In the rows, zero is written as 128.
Each path below is one point turned by a fixed rotation once a step. After each direction that follows a path, write how fast that rotation turns it, in degrees per step (0 if it stays still).
Each turn is a multiple of 5 degrees from 10 to 175, or 0.
Rotation 1:
[116,132,150,120,97,111,114,166,113,94,140,155,157,143,83,147,187,133,149,225,146,144,145,169,129,148,146,124,160,95,102,106,140,99,148,147,150,131,151,61,155,157,101,105]
[109,134,140,123,86,123,113,172,132,88,151,130,169,142,97,157,186,130,150,211,126,144,129,162,147,150,166,142,158,103,117,94,129,121,171,123,171,117,140,65,151,142,88,100]
[103,129,139,118,90,121,116,172,112,103,159,159,186,144,96,137,163,127,144,202,129,137,147,185,135,163,161,128,163,110,125,96,140,96,166,141,139,120,135,61,153,153,89,104]
[108,106,143,134,106,111,107,172,114,78,150,138,172,128,114,147,172,136,160,210,123,130,145,182,140,167,157,143,152,93,117,105,140,130,156,126,151,136,137,54,144,157,83,116]
[96,121,142,124,93,144,125,192,119,103,169,148,181,130,118,145,157,121,143,194,118,135,134,182,152,169,181,141,150,100,117,104,139,119,158,106,150,111,126,59,133,163,92,106]
[102,110,151,130,110,124,126,187,101,99,153,164,166,127,111,132,163,122,145,209,132,128,148,195,139,170,166,130,146,85,103,122,146,108,135,122,128,133,140,57,137,176,103,109]
[100,121,149,134,103,133,132,190,120,92,146,133,157,125,119,148,181,119,139,205,122,129,122,179,155,154,183,139,140,73,98,123,133,129,144,97,163,128,145,66,129,169,108,102]
[96,147,149,120,94,138,136,185,109,112,142,159,173,134,102,135,166,110,122,204,130,127,130,188,143,154,189,119,145,79,103,117,130,93,148,118,143,123,147,71,135,170,121,98]
[111,130,153,128,104,113,124,166,105,85,121,143,163,125,104,139,184,118,133,217,129,126,124,183,136,146,168,118,141,64,99,114,132,112,147,127,158,152,159,73,143,168,116,109]
[108,150,144,116,81,137,129,172,118,98,138,139,182,127,103,149,174,111,121,206,117,133,104,174,147,145,182,113,141,80,111,91,127,114,165,113,175,133,139,79,142,153,107,107]
[115,140,151,112,90,121,120,161,98,96,137,165,188,121,93,136,162,116,128,218,128,130,126,181,129,154,152,98,144,83,110,90,145,99,150,142,150,151,138,70,149,165,104,123]
[125,122,154,119,93,125,115,169,119,85,147,143,177,112,105,155,173,126,142,219,120,137,113,165,145,151,151,114,139,81,104,85,147,134,151,115,179,148,127,67,139,154,90,123]
[117,141,153,106,85,145,130,182,117,117,168,167,181,123,95,148,154,121,132,211,129,144,126,167,144,159,157,108,144,101,102,84,152,108,147,119,162,123,116,64,136,158,93,117]
[125,118,161,119,105,121,120,176,113,98,153,162,156,122,94,150,171,132,154,225,140,147,144,164,136,156,137,116,147,90,90,104,156,118,127,128,154,138,133,57,138,166,94,117]
[116,136,152,119,90,140,130,189,137,108,161,144,153,136,93,162,181,128,151,213,133,154,130,153,153,150,162,134,153,101,95,101,140,121,146,106,175,110,130,61,135,153,97,102]
[109,138,151,117,94,125,125,178,117,111,154,166,158,145,84,145,176,129,148,216,144,149,152,170,135,153,156,126,162,102,102,109,141,90,146,137,143,114,145,59,147,161,106,98]
[108,124,145,130,101,111,113,171,127,82,140,133,151,144,96,154,193,134,157,216,134,142,140,167,141,148,161,144,160,93,105,110,133,123,157,129,163,123,153,62,149,149,95,99]
[95,139,135,121,83,130,121,178,122,102,154,145,180,147,99,144,169,122,139,198,125,137,135,180,145,159,180,138,163,105,124,99,127,100,174,126,152,106,141,64,151,147,95,98]
[103,113,141,128,102,112,109,167,104,85,144,151,180,135,108,134,168,131,150,209,128,126,147,191,132,164,162,136,157,93,119,108,139,111,160,143,136,139,145,58,150,159,91,112]
[134,113,132,136,140,112,120,121,123,112,117,123,119,124,130,128,137,135,138,138,131,125,133,128,123,127,116,131,126,118,122,135,131,138,120,134,128,145,136,125,130,132,127,133]	140
[131,116,126,126,128,128,121,126,123,123,140,131,146,118,137,126,113,130,131,124,118,125,127,133,128,138,121,125,124,133,139,115,138,138,132,128,127,135,113,125,127,126,113,141]	45
[113,119,122,138,134,126,129,133,124,124,125,122,132,130,142,120,125,124,127,118,122,116,132,145,130,136,146,142,127,123,135,142,121,129,132,122,115,126,135,127,125,134,131,124]	25
[140,128,133,135,134,116,126,129,118,137,120,120,123,121,125,130,123,119,107,133,128,132,142,122,134,141,131,128,125,142,129,118,127,136,141,128,129,126,131,118,119,129,138,123]	0
Rotation 2:
[138,126,114,141,160,122,123,114,106,80,66,165,154,83,108,102,89,147,119,80,180,102,132,155,109,126,143,59,101,110,118,177,128,120,114,96,118,142,200,93,139,139,126,122]
[158,133,119,133,166,130,128,111,99,87,70,159,154,87,118,114,103,145,129,73,172,108,151,163,132,135,139,50,105,107,118,170,127,117,110,98,108,144,202,94,136,140,129,123]
[171,150,119,133,166,132,124,115,96,90,80,153,158,72,128,107,114,146,134,70,166,110,160,166,133,128,148,60,103,118,126,172,145,108,103,115,107,148,192,102,132,148,124,133]
[158,154,125,146,173,128,107,123,102,83,89,153,153,66,118,101,111,146,129,74,171,105,148,156,114,116,153,66,101,122,135,189,161,109,103,121,111,145,188,101,134,157,119,133]
[145,142,131,153,183,123,99,123,107,85,92,157,138,75,111,110,101,140,122,80,175,95,123,146,122,118,136,65,104,113,133,195,150,115,107,114,104,140,194,95,133,149,116,125]
[154,140,132,147,190,126,105,116,110,90,92,162,136,78,121,126,105,135,129,78,180,88,124,154,148,126,129,57,106,111,130,186,135,122,115,108,92,138,192,93,131,139,115,125]
[168,155,125,145,192,130,115,122,109,96,90,164,148,68,133,124,116,136,134,74,176,92,130,170,161,129,135,59,110,118,135,177,132,121,115,114,95,144,174,106,132,144,113,137]
[162,166,122,156,190,126,112,127,113,95,95,167,159,54,135,108,117,137,130,75,177,92,125,174,142,128,147,72,112,129,137,185,141,120,115,121,109,145,161,112,131,151,103,148]
[141,157,118,164,188,118,106,131,123,92,91,176,156,59,124,103,104,138,122,84,186,87,104,162,123,121,148,76,110,127,136,194,138,124,123,114,118,141,164,108,130,148,99,141]
[137,141,115,157,185,118,120,124,123,93,80,179,153,68,120,113,95,137,117,85,189,83,98,162,134,130,138,70,110,118,124,183,116,131,128,100,113,140,172,103,134,133,105,137]
[151,141,108,146,178,124,134,116,116,97,70,180,163,69,128,116,100,137,122,80,188,91,114,175,148,137,137,62,111,119,119,169,103,132,126,96,115,144,171,106,132,131,111,141]
[156,154,101,143,169,125,138,119,113,96,69,178,175,61,136,104,108,143,125,76,179,105,132,182,133,134,151,67,110,123,121,166,115,124,122,105,124,149,164,114,134,141,110,149]
[145,149,102,150,161,121,129,123,112,87,72,173,175,60,123,88,101,146,119,79,181,108,130,171,106,128,161,72,105,129,122,173,130,120,119,108,134,145,169,113,137,146,110,143]
[134,134,108,148,162,116,126,118,113,82,67,169,162,75,111,95,88,146,114,81,181,104,124,157,100,127,149,69,102,118,118,178,126,122,118,100,128,141,189,98,136,140,118,130]
[144,129,113,136,160,122,132,113,104,84,63,168,159,84,112,107,92,146,121,79,177,103,135,161,123,131,138,56,104,109,116,169,118,120,118,93,118,145,198,93,136,134,128,125]
[165,140,113,130,163,130,133,111,99,89,68,158,162,80,125,108,107,146,130,73,172,111,157,171,133,135,143,55,104,115,119,164,128,115,109,102,112,146,195,100,134,141,128,132]
[163,154,117,135,162,130,119,120,98,84,78,154,162,68,122,99,112,149,130,72,171,114,159,165,117,124,154,64,103,121,128,176,152,107,103,116,115,147,189,105,132,153,124,133]
[147,144,126,147,172,121,105,121,105,83,87,156,149,72,114,98,105,145,122,78,173,105,139,148,109,117,148,66,102,118,131,190,159,110,106,116,114,142,195,96,134,154,118,126]
[147,137,132,144,181,124,103,119,107,84,86,158,136,80,111,117,98,140,124,80,175,93,130,147,128,122,136,57,105,108,130,190,144,117,109,107,98,135,199,90,133,142,119,120]
[119,113,131,127,131,126,128,123,130,127,123,130,117,141,120,140,118,124,125,131,131,120,117,121,136,131,114,121,129,118,122,127,114,134,133,116,120,124,140,118,129,118,132,118]	80
[119,126,124,125,133,124,123,125,137,139,144,127,136,122,134,125,109,137,136,140,116,136,134,129,134,140,126,114,138,132,131,133,133,131,133,135,136,133,130,130,125,117,136,120]	0
Rotation 3:
[112,119,127,142,159,105,103,151,171,182,128,188,196,122,118,164,122,127,149,148,108,120,104,98,142,122,169,185,129,83,178,73,170,95,113,148,100,117,120,142,111,167,127,121]
[129,143,134,139,154,130,118,134,169,201,103,161,187,129,139,170,141,115,116,154,97,128,106,104,152,123,165,162,112,74,167,84,177,93,77,122,96,112,125,137,123,178,137,94]
[118,136,137,143,153,109,109,153,185,167,124,184,182,125,125,187,122,130,153,155,106,128,117,111,151,128,175,174,134,110,174,78,175,97,104,113,91,134,98,151,137,171,134,92]
[121,119,145,135,162,125,127,132,179,187,96,158,173,135,116,161,129,124,130,147,100,139,102,94,169,139,159,173,132,98,174,86,155,104,77,91,95,113,111,147,99,181,163,81]
[138,138,155,157,163,127,90,131,187,167,118,165,159,124,103,174,136,135,135,149,109,123,102,128,159,147,181,157,128,120,180,70,180,104,94,93,110,138,97,161,135,160,154,83]
[117,105,146,143,181,107,105,132,170,172,122,157,161,132,94,159,134,131,148,138,108,127,89,105,172,163,165,177,129,114,197,85,156,117,86,116,109,109,96,155,93,168,173,105]
[136,130,149,166,170,128,83,122,177,188,117,154,151,121,88,149,137,135,105,141,119,124,84,125,153,162,178,153,116,87,184,60,176,102,94,116,125,129,121,155,115,159,154,108]
[124,116,141,156,169,105,90,129,155,179,148,163,168,141,96,171,143,126,150,142,112,115,96,120,151,164,168,172,115,97,200,85,174,99,94,162,115,112,95,155,109,157,153,121]
[117,133,126,162,163,107,102,146,169,198,123,159,162,127,110,158,127,127,97,150,114,137,93,109,144,169,163,162,109,63,182,67,161,94,91,142,117,124,132,143,103,172,137,125]
[137,131,142,161,136,126,110,130,167,189,148,181,185,147,109,182,134,120,139,151,111,123,111,119,130,149,162,170,120,82,177,83,179,72,101,162,104,122,107,155,118,160,127,106]
[110,139,127,154,153,101,130,161,171,190,128,164,167,143,135,190,131,118,115,158,109,147,110,103,149,170,152,164,107,81,178,92,155,93,82,126,95,119,109,143,107,183,141,105]
[138,132,149,160,133,135,127,142,191,182,131,186,177,140,103,176,116,128,129,151,121,142,115,110,136,154,160,163,134,90,161,71,167,71,105,104,99,134,110,158,107,164,135,81]
[132,135,147,147,154,124,128,143,176,177,132,163,159,156,122,194,145,113,136,159,110,138,107,113,160,174,151,153,111,111,180,101,162,98,76,100,94,107,87,152,106,169,160,80]
[130,126,147,165,159,121,113,156,198,166,132,178,150,132,92,165,117,135,123,146,131,145,96,115,149,180,161,154,126,110,179,66,155,98,109,80,106,132,104,158,98,158,149,90]
[151,119,155,153,158,142,109,121,171,178,136,162,154,155,90,165,154,116,136,141,122,122,86,122,157,178,152,149,111,108,188,87,161,99,88,110,110,95,93,158,84,150,171,90]
[129,133,136,169,173,107,90,158,181,169,148,168,141,133,100,169,139,128,114,149,134,128,82,128,148,193,164,143,97,101,193,68,161,111,107,109,118,116,105,154,102,151,151,119]
[141,108,141,160,156,133,108,137,166,188,150,182,170,147,87,149,139,118,133,139,132,121,81,112,136,174,150,158,112,81,186,75,159,88,113,145,114,92,115,151,75,144,148,121]
[137,148,125,163,158,120,97,156,168,189,150,172,159,145,129,179,153,112,104,157,128,121,89,126,134,178,157,136,78,78,181,79,172,97,99,138,109,101,115,142,113,153,133,123]
[127,122,126,155,143,114,120,170,177,179,158,202,184,144,115,172,125,118,140,152,134,128,100,106,127,162,147,163,112,80,174,77,158,84,124,139,98,102,115,144,88,152,124,122]
[125,134,123,124,136,126,133,128,122,137,116,112,120,130,141,128,137,121,110,132,123,133,124,124,135,135,123,121,115,120,129,135,123,136,110,122,127,119,133,121,125,138,135,128]	160
[126,128,120,132,129,121,119,127,117,136,137,128,133,127,129,124,131,127,122,127,129,122,124,129,119,129,129,129,119,111,132,125,131,125,132,158,134,125,137,124,128,126,119,148]	40
[134,129,129,138,119,132,138,136,131,127,145,133,120,141,124,134,129,124,121,130,140,135,127,131,120,153,117,117,120,127,127,131,121,119,132,126,128,124,123,132,116,121,127,127]	10
